128 stands for zero in the data rows.
Two rows play each game, the first against the second. How much does the first row win by? 15 is about a draw, 30 a big win and 0 a big loss. Wins can go round in a circle: one row can beat a second, the second a third and the third the first. Each row has two weighted sums of its numbers, A and B, taken from their middle values. A row wins by its A times the other's B, less its B times the other's A.
[138  56 139  69  76 147 150  86 130  92  94  96 100 171 105 104]
[132  60 140  68  78 148  84  83 130  92  94  95 163 172 171 102] 12
[137 142 140 145 147 147 149 151 130 157 159 161 101 171 172 168]
[133 142  48 145 148 147 149 152 130 157 157  97 166 104 105 171] 14
[135 142 140  69 147 147  80 151 130  92  94  96 165 171 104 103]
[136 142 140 145 147  76 149  85 130  92  94  96 100 171 104 102] 25
[150  54 132 145  64  90  89  87 130  92  92 136 160 109 106 163]
[135 142 140 145  76 146 149 151 130  92 156 160 165 104 104 102] 14
[138 142 140 145 146 149 150 152 130 157 158 156 164 105 172 168]
[135 142 140  70  76 146  80  85 130 157 158  96 100 105 105 103] 19
[137 143 142 147  77 145  80 152 130 157  90 161 165 106 103 103]
[134 142 142 146 148 147 148 151 130 157 159 157  99 104 173 102] 17
[136 142 139 144 147 149 149  86 130 157 158 160 165 171 171 104]
[136 142 140 144 148  76 149 152 130 157  95 159 101 106 104 169] 12
[135 139 140 145 145 147  81 150 130 157  92  97  99 104 106 103]
[136 142  45 149 147 146  82 151 130  92  92 161 102 170 105 104] 23
[138 143 141 144 146 146 150 151 130 157 158  96 100 172 171 167]
[136 142 140 144 146 148 150 151 130 157 156  98 164 103 105 102] 12
[123 143 141  62  76  76 152  90 130  92 148  94 111  99 162 179]
[138 142  46 145 147 147 149 152 130 157 158 160 100 105 172 103] 9
[119 145 141 137 146 147 151 157 130  92 152 157 173  98  94 111]
[132 145 136 139 144  82 148  85 130  92 155 100  98  99 105 105] 12
[134  56  43  70 146  76  79 152 130  92  94  97 101 106 172 103]
[135 143 138 143 145 150 149 151 130 157 159 160 100 103 106 100] 15
[148 143 149  70 151  76 147  85 130 157  93 158 103 101 107 167]
[135 141 140 145 147 148 150 151 130 157  94  96 101 105 105 102] 19
[138  56 141  69  76 147  79 151 130  92 158  96 102 170 171 168]
[135 141 141 145 146 147 149  85 130  92 158 160  99 169 173 103] 8
[143 141 136 141  75  78 154 152 130 157  94  99 100 103 106 105]
[128  65 140 150  75 151 158  88 130  92  94 101 159 176 100 103] 18
[135 141 140 145 147 147 149 151 130 157 158 160 165 105 105 103]
[144 143 145 146  79 148 147  85 130 157 156  94 101 102 106 168] 11
[138 142 141 146 148 147  81  85 130 157 157 160 165 104 172 103]
[  0 142 141 146 148 147  78  85 130  92  94 160 100 104 172 103] 16
[140 142 136 142 149 152 152 152 130 157  94 160 100 106 171 170]
[136  56 150  68  77 145 147  86 130 157 160 160 103 105 174  99] 12
[  0  57 141  67  72  75  81  85 130  92  90  99 101 168 171 103]
[135 142 140 145 147 147 149 151 130 157 158  96 165 104 104 102] 12
[135 138 135 155 149 151 153 147 130 157 154 103 100 171 108 108]
[138  54 140 145  77  73  80  88 130 157  91 160 101 102 172 102] 19
[136 141 141 146 148 147 150 152 130 157 158  96 101 171 172 169]
[137 141 140  69  76  75  80 152 130  92 157 161 165 105 171 102] 10
[125 151 141 146 148 146 145 152 130 157 158 165 165 109 171 175]
[136 141 141 145 147 147  80 151 130 157 157  96 166 104 171 168] 15
[130  60 138  69  74 148  84 152 130  92  94  97 100 102 104 102]
[137 143 140 145 148 148  80 151 130 157 158 160 165 105 104 102] 28
[134 144 140 144 146 147 150 152 130 157 158 160 165 104 171 169]
[138 143 142  71 149 147 151 152 130  92  91 161 164 173 104 102] 19
[136 142 138 146 146 147 149 152 130  92  93 160 101 106 172 102]
[135 142 140 144 147 147 150 152 130 157  94  97 101 105 105 103] 18
[133  55  42  70  75 148  79  86 130  92  94  97 165 106 172 104]
[134 142 141 145 148 147  81 151 130 157 158 161 100 105 104 103] 21
[136 141 139 145  77  76  82 151 130  92 156 158 165 103 174 103]
[135 142 141 146 147 147 149 151 130 157 156 158 162 103 173 167] 20
[136  56 139  69  76  75  80  85 130  92  94  96 100 105 105 103]
[136 142 140  69 148 147 149 152 130 157  94 160 100 171 105 102] 25
[132 143 143 146  82 150 146 149 130  92  90  98 165 102 173 177]
[137 142 142 145 148 147 149 152 130 157 157  94 163 169 173 166] 8
[132 143 138 143 145 152 149 152 130 157 159 160 166 101 106 166]
[137 142 141  69 148  75  80  85 130  92  94 161 101 104 171 103] 15
[134 142 140  69 147 147  80  85 130  92 158  96 101 171 170 102]
[136 143 140 146 147 147 149 151 130 157 158 161 165 171 172 169] 13
[138 137 136 145 147 146  82 154 130 157 154 160 100 100 105 102]
[134 142 139  72  76  74 151  84 130  92  92  95 100 103 173 102] 14
[140 142  49  69  76  75 149  85 130  92  93 159 166 104 172 168]
[134 142 135 150  76 148 151  84 130 157 156 161 102 102 172 104] 11
[132  66 136  65  77  72  88 153 130 157 157 160 100 105 172  99]
[131 147 141 146  76  75 148  86 130  92 158  99 101 105 104 105] 18
[133 138 138  69  75 147  80 149 130  92  93 162 100 106 105 103]
[138  56  46  69  76 147  81 152 130  92  94  96 101 171 104 169] 14
[127 146 139 144 147 150 148 151 130 157 160  96 164 169 106 166]
[145 135 132  68 146 146 151 157 130  92 151  90  99  97 106  99] 11
[127 136 148 142  70 146 147  82 130 157  92  95 160 100 109 172]
[131 142 137 141 145 152 150 153 130 157 156 158 167  99 171 166] 13
[139 141 139 144 148 149  79 151 130  92  96  95 165 102 105 100]
[136 142 139 146 148 147 150 152 130 157 158 160 100 105 105 103] 14
[135 143 140 145 147 146 150 151 130  92 159 161 101 103 103 168]
[136 142 141 145 148 147 149 151 130 157  94  96 101 105 105 103] 21
[136 141 140 146 148 146 149  86 130 157  92  97 100 103 104 168]
[  0 144 143 144 148 148 150 151 130 157 156  96 103 104 169 104] 5
[  0  57 140 144 148 147 150 151 130 157  93  96 100 105 104 102]
[136 142 140 145 147 147 149 151 130  92  94 160 100 105 105 169] 18
[139  58 142  68  77  76 151  85 130  92  92  97 102 105 103 169]
[138 143 134 146 151 148 154 150 130 157 154  91 166 101 179 168] 9
[135 141  46 146 148 146 149 152 130  92  93  96 100 105 105 103]
[135 142 137 146 145 148 148 153 130  92  95  97 165 173 106 104] 16
[135 143 141 146 148 147 148 152 130  92 158 159 165 106 172 103]
[135 143 144 145 147 146 149 152 130  92  93  96 101 105 105 101] 18
[136 143 137 146 148 146 150 151 130  92  92 159 100 170 172 103]
[134 147 140 144 150 148 152 152 130  92 157  97 163 105 105 170] 20
[127 154 139 144 146 147 151 152 130 157 158 168 100 174 106 110]
[138 140 146 143 149 148 149 152 130 157 160 160 101 172 107 101] 15
[132 141 142 142 148 147 149  86 130 157 155 160 168 169 103 106]
[131 146 139 145 144 147  82 153 130 157 159  97 100 103 103 168] 13
[136 142 140 146 147 147 149 151 130 157 157  96 165 104 104 168]
[136 141 140 146  76 147  80 152 130 157  94 160 165 105 104 102] 20
[136 142 141 145 148 147 149 152 130 157 158  95 101 104 171 168]
[137 143  48  68  77 148  81 151 130  92 157 160 102 104 104 103] 18
[133 141 138 146 147 146 149 151 130 157 157 160  99 170 103 166]
[126 138 132 151 142 155 148 151 130  92 162 160 163 178 174 171] 18
[136  56  45  69  76 146  80  85 130  92  94  97 101 105 104 103]
[136 141 141 145 148 147 149 152 130 157 158 160 165 104 172 168] 10
[136  57 140  69 147 147 150 151 130  92  93 159 100 171 104 103]
[134 141 137 152 147 147 152 150 130 157 155 162 168 102 174 170] 10
[136 142 141 145 147 146 150 151 130 157 158 161 165 104 172 103]
[133 146 138 146 146 147 149 152 130 157 157 158 100 172 106 172] 14
[122 135 147 143 140 148 148 150 130 157 158 159 159  97 176 107]
[142 139 135 142 149 152 150 152 130 157  95  95  99 172 105 104] 14
[138 142 141  69  76  75  81 151 130  92  93  96 101 105 105 102]
[136  57  50  79  80 149 149  82 130  92  91 163 168 101 174 106] 2
[130 155 148 151 155 152 138 149 130 157 156 102  98 169 104 183]
[136 142 141 145 147  75  80  85 130 157  94  96 100 105 104 169] 14
[133 139 141 146 146 148 148 151 130  92 158  96  99 103 106 104]
[139 145  50  72  80  78 146  84 130  92  93 161 100 103 103 107] 17
[137 141 139 146 147 147 150 151 130 157 157  96 101 104 172 102]
[134 142 138 147 147 147 149 152 130  92 159  96 165 172 104 169] 15
[127  50 142 151  75 157 155 141 130  92 100  92  95 109 105 102]
[139 144 141 146 150 150  78 151 130  92  93  95 100 103 103 106] 22
[125 141 134 146 148 145  80 152 130 157 156  94  97 104 100 162]
[135 141 141  70  77  75 149 152 130  92  93 159  98 104 105 102] 14
[141 142 141 144 144 152 152 152 130 157 155 149 160 168 176 164]
[136 142 141 145 148 147 149 151 130 157 158  96 165 171 104 103] 10
[135 143  48 145 149 146 145 153 130  92 158 158 165 104 105 103]
[136 141 140 146 147 147 150 152 130 157 158 160 165 171 171 170] 16
[133 140 131 148 144 149 148 155 130 157 159 161 165 174 106 170]
[140 141 140 145 149 146 149  84 130  92  96 160 166 103 105 102] 13
[137 140 147 144 149 146 147 151 130 157 153  97 168 102 105 105]
[137 142 141 145  77  76  80 151 130 157  94 160 100 104 105 104] 20
[136 142 140 145 147 147 149 151 130 157  94 160 100 170 104 103]
[133 142  48  67 146  74 150  85 130 157  93 160 100 172 171 101] 19
[130 139 143 148 146 152  83  79 130 157  97  94  99 106 105 102]
[127 146 153 144 148 145 148 154 130 157 162 160 167 103 106 164] 14
[137 142 140 146 148 147 149 152 130  92 158 160 100 105 104 103]
[133 142 142  68 148  74  80  85 130 157  92 160 167 170 170 170] 17
[134 141 139 146 148 146 150 151 130 157 158 159 164 103 103  99]
[137 142 141  69 148 147 149 151 130 157 157 161 101 105 170 103] 12
[139 132 138 139 145 153 150 151 130 157 159 159 158 104 109 173]
[137 142 141 145 147 146 149 151 130 157 158 160 166 170 104 169] 18
[139 144 141 148 149 144  84 153 130  92  89 163 164 175 170 102]
[137 140 142 145 146 147  79  85 130 157 158 160 166 172 104 168] 12
[138 142 141 145 147 147  80  85 130 157 158  96 164 105 105 103]
[130 148 140 146 146  76  78  84 130  92  94 161 165 107 172 106] 17
[136 141 141 145 148 147 149 152 130 157 158  96 165 171 104 169]
[136 141 141  69 148 148 150 151 130 157 159  95 101 171 104 168] 11
[132 141 143 143 148 147 149 152 130 157 157  98 166 170 172 172]
[  0  57 141  71  77 148  80  85 130 157 158  97 100 105 171 103] 23
[136 141 138  69 147  76 149 153 130  92 158  96 101 170 105 101]
[137 143 140  69  76  75  81  85 130  92 157  96 101 104 105 102] 14
[142  52 138 147 151  73 147  89 130  92  88 161 100  96 171 104]
[125  40 128  69  70 145  81  76 130  92  89 104  97 177 108 104] 25
[136 140 141 145 147 147 149 151 130 157  94 160 166 104 104 102]
[131  57 142 144 149 147 148 153 130  92 154  94 166 103 170 106] 6
[137 143 141  70  76 147  80  85 130  92  93  96 101 104 104 169]
[137 142 140 145 148 146 149 151 130 157 157  96 165 171 171 103] 15
[137 143  47 146  77  76  80  84 130  92 158  97 100 105 104 104]
[136 143 141 146  76 147 149  86 130 157  93 160 101 105 171 102] 22
[138 142 140 145  77  75  81  84 130  92  93  95 100 170 105 103]
[139 139 133 144  77  79  80  87 130  92  96  96 165 107 105 104] 13
[138 143 143 147 150 149 147 151 130 157 157 160 165 170 103 172]
[136 141 141  69 148 146 149  85 130  92  93 161 100 104 104 169] 7
[137 140 143 145 146 147 148  85 130  92 157 159 100 103 106 103]
[137 142 138 146 146 147 148 153 130 157  94 160 164 171 105 103] 18
[148 150  54 145 152 150 144 147 130  92  92 161 162 173 102 173]
[137 144 144 145 149 147 144 153 130 157 158 157  99 170 106 103] 17
[135 142 140 145 148 147 149  85 130 157 158  96 165 104 105 103]
[125 141 147 140 149 147 150 153 130 157 155  99 170 170 107 175] 16
[136 142  46 144  77  75  80 152 130  92  94  96 164 170 103 103]
[137  56 140  69 148  75 150  85 130  92  93 160 165 171 105 169] 9
[137 141 139 145 147 149 150 151 130 157 157  94 164 105 105 102]
[137 142 140 145 147 147 150 152 130 157 158 160 100 104 104 168] 12
[144  53 136  66  77  79  82  86 130 157  94  95  99 174 104 104]
[142 142 137 142 148 150 148 149 130 157 165 158 167  97 105 163] 10
[130 136 144 146 145 149 150 148 130  92 158  95  97 102 108 104]
[134 146 138 143 147 147 152 153 130 157  94  96 164 105 104 168] 20
[134  56 144  69  78  75 148  86 130  92  92 159  99 102 107 170]
[138 142  47  69 148 147 149  85 130  92 157  95 101 104 105 103] 18
[138 141 138 144 144 151 151 151 130  92  94 155 101 103 172 100]
[137 143 140 146 148 147 149  85 130  92  94 160 100 171 172 169] 12
[137  57  46 145  75 146  80  85 130  92 158  96 100 106 105 102]
[136  56 140 145 147 146 149  85 130  92 158  97 101 171 105 103] 13
[134  55 142 145  75 147  80  85 130 157 158 160 164 169 107 104]
[137  56 140 145 147 147 149 151 130  92 159 160 101 105 171 103] 18
[137 142 139 144 147 148 150 153 130 157 158 159 165 170 171 169]
[121  55  29  68  72  82  76 157 130  92  97  91 161 105  98 100] 10
[136 143 140 145 148 147 149 152 130  92 158  96 165 171 105 169]
[130 139 141 148 147  80 154 145 130 157  96  91  99 105 107 102] 13
[137 141 144 146 147 147 148 152 130 157  95 160 102 105 172 101]
[136  58 139  68 146 148  80  85 130  92  93  96 100 104 105 102] 15
[134 144 135 138 146  80 150 154 130  92  94 157  98 105  97 105]
[123 147 143 138 149 146 155 155 130 157  90 161 106 104 169 108] 14
